The rows below fall into families. The same turns and mirrors carry the whole set onto itself and the rows of a family onto each other. For each named row, which other rows are in its family? Write them in the order they are listed.
These 16 rows form 4 families of 4 rows each.
q212: [ 25 -20 -18  34   3 -20 -13 -13  25 -21 -23 -16  10   8 -14  10   3  29
   9  16  13  18   0  -2   9  -1 -11  20  -2   8  19 -11   2   4  -2  -1
 -16  15  -6  15  33 -13   9   6]
q127: [ -7 -30   1  20   7 -12 -10   8   8 -41  14 -30  -1   6  -7  -8  24  15
  23  13   8  30   1  -1   1  -1 -26  16   6  -2  13 -22  -4  10   0  -8
  -4   7 -24 -21  10 -16   9 -36]
q534: [ 19 -14 -16  36   2 -16 -13  -6  29 -21 -15 -15  11  14 -17   6   4  33
   9   3  18  12  -5  -1  12  -3 -14  27   2   8  22 -11  -3  -1  -2  -2
 -11  17   2  13  31  -7   5   6]
q960: [ -5  13  21  16  11 -35 -17  -8  10   4  -4  -6  11 -14  11   1 -26  15
  15  31  34  12   1 -28 -37  26 -25  18  -7   0  -3 -14  -1  -1   5 -25
  20  39  -2   6   8 -26  -2 -14]
q200: [-16   7  13   5   3 -23 -20 -19   0 -11   4   5  -2  19   8   8 -16  12
 -12  12  43  24   7 -20  -7  14 -25  15   7   4   1 -20  -5  -8  19 -22
   6  -4  14 -19 -28 -22  20   5]
q597: [ -8  17  16  20   5 -37 -26  -6   7   3  -2  -7   4 -12  12  -1 -22  15
  14  28  31  13   4 -30 -41  23 -24  22  -2   4  -3 -11  -1   0   2 -25
  18  35   1   2   6 -30   1 -18]
q957: [ -5 -25  -2  27   6 -13  -9  13  17 -38  20 -26   2   6 -10  -9  22  15
  30  10   9  28  -5  -2   0   0 -26  13  10   0  10 -12  -8   9   0  -6
   1   9 -21 -27  12 -19   2 -31]
q754: [-10 -29   0  24   9  -7  -9   8  12 -41  14 -34  -2   9 -11 -11  21  19
  20  13  11  25   2  -3   0  -3 -23  13   9   2  14 -13  -8   6  -5 -13
  -2   9 -18 -20  15 -17   2 -36]
q220: [ -5  16  16  12  14 -28 -29  -1  11   6  -3  -8   7 -16  10  -2 -22  12
  15  27  33  15   3 -29 -36  23 -26  18  -4  -2  -3 -14   2  -8   3 -30
  21  34   3  10   5 -23   3 -11]
q984: [-11 -31   0  27   6  -9 -13   5  11 -39  14 -35   2  -1 -11 -14  23  17
  23  15  16  30  -5  -3   2  -3 -29  16   3  -1   9 -21  -5   4   1  -8
  -1   4 -21 -16  15 -13   9 -35]
q208: [-12   5  14  -1   0 -16 -17 -14  -2 -13   6   4   0  18   9  12 -19  12
 -12  10  47  23   4 -21  -5  18 -20  11  -2   4   3 -19  -8  -6  17 -17
   3  -6  18 -15 -23 -23  18   5]
q821: [-12   9  10   2   7 -21 -25 -18   0  -9   1  -2  -7  17   9  11 -21   6
 -12  14  40  26   8 -24 -10  15 -17  10  11   1  -1 -17 -10  -7  12 -20
   3 -10  16 -16 -19 -24  25   7]
q918: [-14   6  11   3   1 -13 -27 -15   3  -8   5   2  -5  11  11  12 -17   6
  -5  11  43  21   2 -17  -7  17 -21  13   1   2  -3 -18  -4 -11  17 -20
   6  -8  15 -18 -30 -22  22   7]
q802: [ 22 -21 -21  32   3 -21 -14  -8  28 -16 -22 -12   9  12 -16   9   6  25
  11   9  10  15  -3  -3   7  -3  -7  19   1   3  20 -14   4   4   6  -1
 -12  13  -6  13  34 -16  10   3]
q809: [ -5  16  22  14  12 -26 -23  -9   8   1  -4 -14  -5 -11  10   0 -25  11
  19  29  33  16  -3 -36 -34  25 -26  18 -11  -2  -3 -17  -1  -3   2 -23
  20  32   0   7   6 -23   4 -18]
q846: [ 25 -20 -15  35   0 -16 -14 -12  27 -15 -16 -14   1  14 -17  10   0  27
  11  11  12   8   1  -4  13  -2 -15  22  -2   6  25 -10  -3   3  -4   1
 -13  16  -4  12  35 -14   5   0]

Same family as q957: q534, q821, q809
Same family as q960: q212, q127, q200
Same family as q597: q984, q208, q802

